rotation ticks, each row followed by its count of ticks
The counts run from 0 to 371.
18.6  9.6  -0.8  6.3  -2.9  -18.8  -16.0  -0.2  -24.5  -30.5  14.3  -9.7  -3.8  9.3  -24.0  -16.3  -22.7  3.2  -17.8  10.3  -29.5  9.6  -21.6  0.4  -19.5  -1.7  19.5  -16.3  9.9  -16.3  -3.9  -15.7  -17.7  0.7  4.6  11.0  8.2  1.3  0.0  47.0  6.2  11.6  27.9  -2.9  -6.5  3.2  -11.3  -22.2 : 211
-1.4  -12.9  29.1  24.4  11.5  5.2  9.9  -3.7  -3.3  -14.8  7.1  16.5  23.7  10.3  22.5  -18.1  14.9  25.4  13.9  12.6  1.9  -40.0  -14.0  -9.7  -20.0  -22.4  17.7  14.7  -15.2  2.5  -20.0  16.5  -1.4  -21.9  -10.9  12.9  -8.1  -21.0  -1.2  6.6  -15.6  15.3  11.1  8.9  9.1  -5.1  20.0  -0.6 : 259
-10.2  -23.1  -9.1  -9.2  -15.2  22.1  -15.4  28.4  7.1  37.5  -16.5  8.7  -6.5  -12.5  24.8  14.8  23.5  -13.0  -5.8  -23.5  1.8  0.9  23.5  -11.2  12.7  19.8  -5.4  15.7  -19.9  27.2  4.7  7.2  -1.2  8.5  -24.8  -5.0  15.7  0.2  4.0  -28.8  2.8  -7.7  -24.9  -8.1  1.2  3.8  -17.2  16.6 : 136
7.4  -21.0  9.3  -15.7  -3.4  -8.5  12.0  37.6  19.1  -1.0  -13.0  7.1  11.3  8.6  16.4  8.0  -6.2  4.1  -4.7  6.3  7.8  6.0  18.0  -6.6  -25.5  24.6  -11.2  12.5  -5.3  -34.3  -18.4  -19.1  -6.6  -10.1  -31.6  6.8  -0.9  -3.8  -12.6  -12.8  0.0  6.4  -18.7  2.6  13.4  -0.8  11.5  -37.9 : 306
19.9  -20.8  7.9  0.7  -15.3  18.6  -2.8  13.4  -7.1  9.5  -12.3  24.2  0.2  25.7  25.0  -4.7  -3.2  34.8  30.0  11.0  -16.4  -0.5  -1.6  -1.9  -9.7  6.6  30.5  -5.2  -13.8  -15.3  -30.2  3.0  -6.2  3.6  -21.0  -12.3  21.8  3.5  -2.5  -5.3  -27.2  14.0  -10.4  13.3  27.0  -12.1  -12.4  15.9 : 105
-19.3  -33.8  33.1  -9.1  -0.3  0.2  -9.0  18.3  -9.1  3.7  -21.6  30.6  8.3  16.0  6.8  -12.0  -2.9  -9.8  6.6  18.3  33.2  8.2  -4.5  17.5  -3.8  5.5  4.3  -10.9  2.8  -8.1  -3.5  -1.3  32.6  -13.4  -26.5  22.7  -8.2  2.0  -10.2  -21.9  15.1  9.7  -8.8  20.9  -9.1  -8.2  10.5  -14.6 : 157
-17.2  -3.9  -1.1  -11.3  -3.6  -12.0  4.0  30.6  16.0  -4.7  -6.1  -28.1  -23.8  -20.6  -18.9  -7.3  2.8  -25.5  -26.5  -7.2  30.6  12.9  14.5  8.3  12.0  15.1  -28.8  2.2  2.9  17.4  15.1  0.8  0.2  -17.3  1.8  9.1  -10.1  -8.5  9.7  -18.2  -5.6  8.2  -15.2  -13.1  -32.6  4.4  -13.1  -15.8 : 178
-2.1  2.5  -13.1  1.7  -21.9  -10.7  -21.6  18.1  -14.4  -12.5  -10.6  0.6  -9.7  15.2  -13.5  -21.0  20.0  -7.9  -22.4  6.7  -10.9  5.1  -12.0  1.4  -0.4  13.7  15.7  -11.6  6.9  7.3  -13.8  15.9  -3.0  -7.5  25.8  6.7  8.2  -43.8  21.6  13.4  -23.8  0.6  -1.3  -16.9  -37.5  3.7  -22.1  0.7 : 366
5.6  -4.7  -0.3  11.9  8.7  -3.2  1.2  -16.5  -2.2  -10.5  31.0  1.2  24.3  15.2  18.8  7.4  26.0  8.3  -6.4  1.8  -30.6  -40.7  -10.8  -21.6  -0.5  0.3  8.6  -1.7  -0.7  -20.3  -12.9  -2.6  -29.4  -5.2  -21.5  9.2  0.3  15.2  4.4  38.8  4.6  6.0  29.1  5.8  30.2  3.0  16.7  -8.6 : 257
-0.8  -23.2  24.3  -6.8  10.4  3.9  15.9  18.5  4.3  -2.1  -6.8  31.9  16.8  -0.1  16.1  8.2  -23.4  18.8  28.1  15.4  19.5  5.2  16.2  -0.5  -24.6  13.2  -1.5  11.1  -3.4  -36.2  -15.4  -5.8  11.3  -7.3  -20.0  -2.5  -7.9  5.7  -29.7  -21.1  2.8  -3.9  -17.8  14.7  19.6  -6.9  15.0  -23.5 : 301
13.5  1.8  14.2  35.7  7.1  10.8  -2.0  -26.2  -28.1  0.9  14.5  19.6  22.4  9.0  15.4  5.2  3.2  18.8  15.3  12.6  -14.3  -19.1  -18.4  -1.2  1.0  -24.4  39.6  0.5  -25.3  2.9  -12.4  7.6  6.7  4.8  -15.3  -1.5  7.5  -1.2  -2.2  6.9  -6.0  6.5  17.5  6.8  1.5  2.0  6.5  27.3 : 248
24.1  28.8  -24.8  21.1  -0.8  -14.0  0.1  -2.2  -3.6  -7.8  18.5  -24.1  1.2  -14.6  5.9  53.0  -10.5  -3.0  -6.3  4.5  8.7  15.6  6.9  22.2  10.6  9.4  5.9  -5.0  -4.8  -12.9  21.1  -7.5  12.6  16.7  -11.5  8.0  -6.9  -10.4  -16.5  -11.4  -17.4  10.6  -30.0  -21.2  -21.9  10.1  10.9  14.0 : 45
21.5  11.8  -19.3  -11.4  -8.6  18.4  14.4  -14.6  -2.9  3.3  14.3  17.8  -2.7  1.8  13.3  14.1  -0.2  28.9  45.0  18.0  2.6  -1.7  5.8  9.1  14.0  -10.7  15.0  -1.6  3.9  -20.4  5.3  10.5  0.8  -2.4  11.0  -28.3  15.1  24.2  -6.4  5.4  -13.8  -5.9  -33.6  6.9  30.9  -23.6  10.5  18.7 : 97
-6.2  9.8  -23.8  -13.8  -13.5  -19.9  -15.4  9.4  -4.6  -14.3  -2.5  -17.3  -3.4  25.6  -20.3  0.0  15.8  -19.1  -26.3  1.1  -18.7  11.9  -18.8  13.6  -4.0  16.5  -5.6  -24.0  39.4  -34.3  -1.9  -2.9  -8.8  -5.1  17.2  14.3  6.7  -9.4  14.1  29.4  1.3  10.7  5.9  -4.8  -14.7  0.2  0.2  -27.8 : 359
-15.7  3.3  -9.3  -10.0  -8.2  8.4  7.2  23.7  26.5  19.5  -29.2  -12.7  -7.2  -13.8  1.3  12.0  -4.8  -11.4  -14.0  -15.0  17.5  16.3  7.8  -9.5  -14.1  16.8  -24.9  14.9  3.5  23.8  0.0  4.0  12.5  13.9  0.6  7.2  -4.4  -29.7  -0.1  -44.4  0.4  -6.1  -25.1  -15.4  -4.5  3.7  -4.7  -1.6 : 326
-4.0  17.2  3.8  -4.3  3.6  -11.9  10.9  -16.4  4.1  -3.7  10.2  -27.2  -19.9  -12.5  -28.4  12.3  -38.4  -12.7  5.1  8.4  38.4  30.7  -4.2  30.5  12.7  -15.8  -14.5  -20.5  4.3  -2.1  28.4  -14.2  24.7  6.3  1.1  1.0  -9.6  25.8  -4.2  -22.7  5.9  25.3  -6.2  7.4  -1.7  0.3  0.3  5.2 : 194
-1.3  0.4  -12.4  -13.5  6.0  22.8  18.8  -25.3  5.7  -2.0  19.3  22.3  8.4  -28.0  13.3  15.1  1.6  11.4  26.8  -5.0  12.3  -16.2  34.9  -23.9  17.8  5.2  -10.2  13.8  -11.4  -3.1  11.2  14.0  -10.4  1.1  22.7  -22.6  -10.1  17.9  -11.5  1.4  15.0  -35.8  -18.5  3.1  16.5  1.2  13.4  11.1 : 282
-11.3  -10.1  -19.4  -24.5  -18.3  18.0  -4.0  26.8  4.1  5.0  -2.6  13.1  4.5  -11.4  8.1  3.6  31.7  3.2  -4.3  -22.1  -11.6  -5.5  21.4  -13.8  8.0  23.5  -11.3  20.3  11.5  0.1  22.2  10.7  -19.9  -11.5  5.9  -17.8  27.1  12.2  3.8  11.7  23.4  -30.9  -23.7  3.9  20.1  -11.6  -2.1  -27.3 : 128
-9.4  -22.4  20.5  -15.5  7.7  2.8  6.4  -11.1  8.8  7.9  -21.3  23.8  17.1  22.7  0.5  -12.2  -24.2  5.6  10.0  4.4  4.0  -1.6  -3.2  -36.0  -29.3  10.4  -14.7  4.0  1.8  -9.2  -40.6  -9.5  -1.0  16.2  -8.4  -0.6  -13.6  -7.6  -13.6  -11.1  17.6  -7.1  26.2  12.3  21.8  2.7  16.1  -9.3 : 304
-31.4  -18.5  11.6  -3.9  -0.3  -7.4  -13.5  9.2  11.8  1.7  -17.2  -7.3  -6.7  9.8  -19.8  -27.8  0.6  -33.1  -30.1  -0.7  16.7  2.0  -3.3  -20.3  -8.9  9.0  -15.5  -8.0  9.6  21.0  -14.8  3.0  2.5  -1.3  5.9  13.5  -21.4  -20.5  15.9  -11.9  12.9  -3.8  27.8  -0.4  -28.6  12.0  -17.0  -12.4 : 171
6.3  14.7  22.6  19.6  7.4  -15.2  3.3  18.8  -3.7  -23.8  -10.7  -21.2  -7.2  8.9  -17.5  -30.5  -11.3  9.9  -12.9  10.3  2.7  3.5  -37.1  12.5  -33.4  -29.3  6.3  7.0  -0.3  17.8  -2.1  -9.0  1.3  -17.4  6.0  16.8  -2.7  -19.3  3.1  -5.4  -17.4  25.3  20.6  -5.2  -14.1  0.9  -10.1  -8.6 : 213
12.2  -12.6  16.7  0.6  9.3  -6.2  4.5  12.8  14.9  3.9  10.8  -11.9  -10.8  -19.8  2.5  25.1  -32.9  -16.3  -4.4  -1.1  26.9  19.4  28.5  14.3  6.8  0.3  -6.8  1.3  -20.2  -12.4  12.0  -32.2  6.3  7.1  -50.9  10.5  -14.1  33.6  -16.7  -17.9  8.3  16.1  -9.2  5.4  9.8  5.0  -1.5  -10.1 : 4
-7.2  -26.6  25.7  -9.8  10.0  4.7  18.4  1.0  22.1  23.8  -21.0  24.2  6.1  14.2  21.7  -0.4  -23.4  9.7  14.6  7.3  21.3  3.4  3.3  -18.1  -29.7  6.3  -3.6  8.9  -9.7  -10.3  -35.7  -4.7  5.6  7.4  -25.2  4.0  -13.0  -6.4  -13.1  -34.9  -0.9  8.7  -2.0  12.6  24.7  0.3  10.1  -1.0 : 300
23.7  23.4  0.7  19.7  -3.5  -14.9  7.4  36.3  -5.6  -39.8  8.5  -28.4  -2.4  -8.2  -18.8  -14.4  3.5  13.3  -24.5  -0.5  -14.8  0.8  -9.5  17.1  -14.4  -12.0  3.4  12.3  -1.3  10.2  23.1  -5.2  -14.4  -27.0  -4.8  20.7  9.5  -11.6  2.4  18.8  -21.3  18.8  -5.6  -14.0  -12.5  -2.5  -13.4  -22.5 : 219
14.4  7.4  5.6  12.4  2.7  -22.4  -9.6  7.6  -2.3  -18.6  -4.6  -32.8  -3.5  18.2  -26.3  -20.4  -18.9  -3.0  -25.8  5.5  -27.9  3.9  -29.8  -1.3  -24.0  -13.3  9.2  -11.8  -2.5  8.2  -15.4  -17.6  -16.1  6.2  -12.0  19.7  3.7  -12.7  14.8  25.7  -14.4  26.1  37.1  -8.0  -4.4  5.7  -18.0  -10.1 : 212
1.7  -9.9  11.0  -11.2  -7.6  11.4  10.8  18.6  -1.3  -11.1  -6.1  23.0  8.7  15.9  21.5  -6.5  10.6  33.3  33.8  3.9  -6.6  -5.9  -14.8  -5.0  -15.6  -0.9  11.5  10.5  13.6  -28.2  -0.1  4.8  -0.6  -20.5  -1.2  -8.6  20.2  20.0  -9.1  11.7  1.2  0.3  -18.4  21.3  32.2  -30.5  19.8  -30.7 : 112
5.8  16.3  -14.4  -11.0  -2.0  -11.4  -6.2  0.0  4.5  -2.4  15.0  -26.0  -28.8  -21.6  -28.7  19.0  -26.9  -24.1  -9.6  -1.2  17.6  32.5  23.5  28.6  22.8  9.6  -12.0  -20.5  0.0  -8.6  33.1  -14.7  10.4  -1.4  -5.4  0.7  -5.0  29.0  6.6  -3.3  -1.1  9.2  -21.3  -5.8  -21.2  1.2  -11.0  10.9 : 189
19.5  15.9  -16.2  23.6  -8.0  9.7  -8.9  -36.0  -26.2  -2.0  25.4  4.9  8.9  -9.4  -2.9  17.3  1.7  11.0  9.4  -1.3  -32.7  -6.8  -10.0  -4.5  10.7  -19.1  29.7  -2.0  -16.4  21.9  11.4  7.4  -5.3  16.2  11.3  -8.1  16.4  5.6  1.1  18.8  -2.5  -9.4  7.2  -8.1  -6.5  7.7  -8.7  38.1 : 237
-7.7  -7.2  10.4  -7.3  -6.2  3.2  7.4  42.2  3.6  -6.3  -32.3  12.7  3.6  -7.6  -2.3  -11.3  -4.7  13.8  -2.2  -1.0  16.6  14.3  13.6  -16.7  -32.9  16.3  -14.5  25.1  5.4  2.0  -3.7  5.9  8.1  -12.6  8.6  4.7  -1.6  -31.4  -21.6  -24.7  8.7  -17.6  -22.6  -6.4  -7.7  -7.0  7.3  -36.7 : 316
-9.8  -5.1  13.4  8.6  16.4  10.7  18.6  10.7  20.7  -15.8  0.1  14.8  19.4  -9.5  22.6  -14.5  31.1  19.8  6.3  -0.4  18.6  -41.7  3.8  -15.3  -12.0  -13.0  -15.5  30.4  -6.6  18.4  0.5  22.4  -13.4  -33.2  15.8  1.8  -7.4  -21.1  8.9  -11.6  -15.0  -6.0  -14.3  -7.7  7.0  -5.8  15.4  -1.8 : 270
13.4  26.2  -19.8  8.5  -6.7  -10.0  9.5  10.5  0.7  -43.4  20.8  -6.0  8.6  8.1  -1.2  0.9  14.9  20.6  2.2  11.8  -9.5  -12.6  -4.9  6.7  -14.2  9.5  2.4  2.6  12.7  -36.2  7.3  12.4  -19.3  -28.0  26.7  1.8  0.2  -24.0  -0.3  26.7  -25.0  8.3  -22.2  -10.7  -5.6  -6.8  13.9  -22.6 : 71
-8.3  -15.3  -8.1  -18.3  -16.2  20.8  -15.9  21.5  -7.6  11.2  -10.3  25.6  8.5  9.6  6.2  -10.2  28.1  4.6  2.3  -20.0  -35.6  -16.9  10.3  -30.2  5.0  17.4  0.1  10.3  8.1  8.4  -11.9  10.3  -25.9  -8.3  13.7  -10.7  23.9  -0.1  4.3  21.5  22.3  -29.8  5.4  7.3  14.6  -9.1  -4.0  -21.0 : 124
17.0  1.1  16.7  15.6  -12.1  -14.2  -12.2  3.4  -27.0  -20.6  -4.2  1.2  -7.0  16.4  -23.0  -18.9  -31.9  2.7  -9.1  21.2  -19.8  19.5  -20.5  15.7  -21.0  -11.0  36.6  -18.5  -6.7  -6.5  -24.0  -12.9  -4.1  6.4  -11.9  14.4  -0.4  -12.2  1.1  21.7  -9.9  20.6  35.8  3.1  -21.2  6.2  -25.4  -2.6 : 207
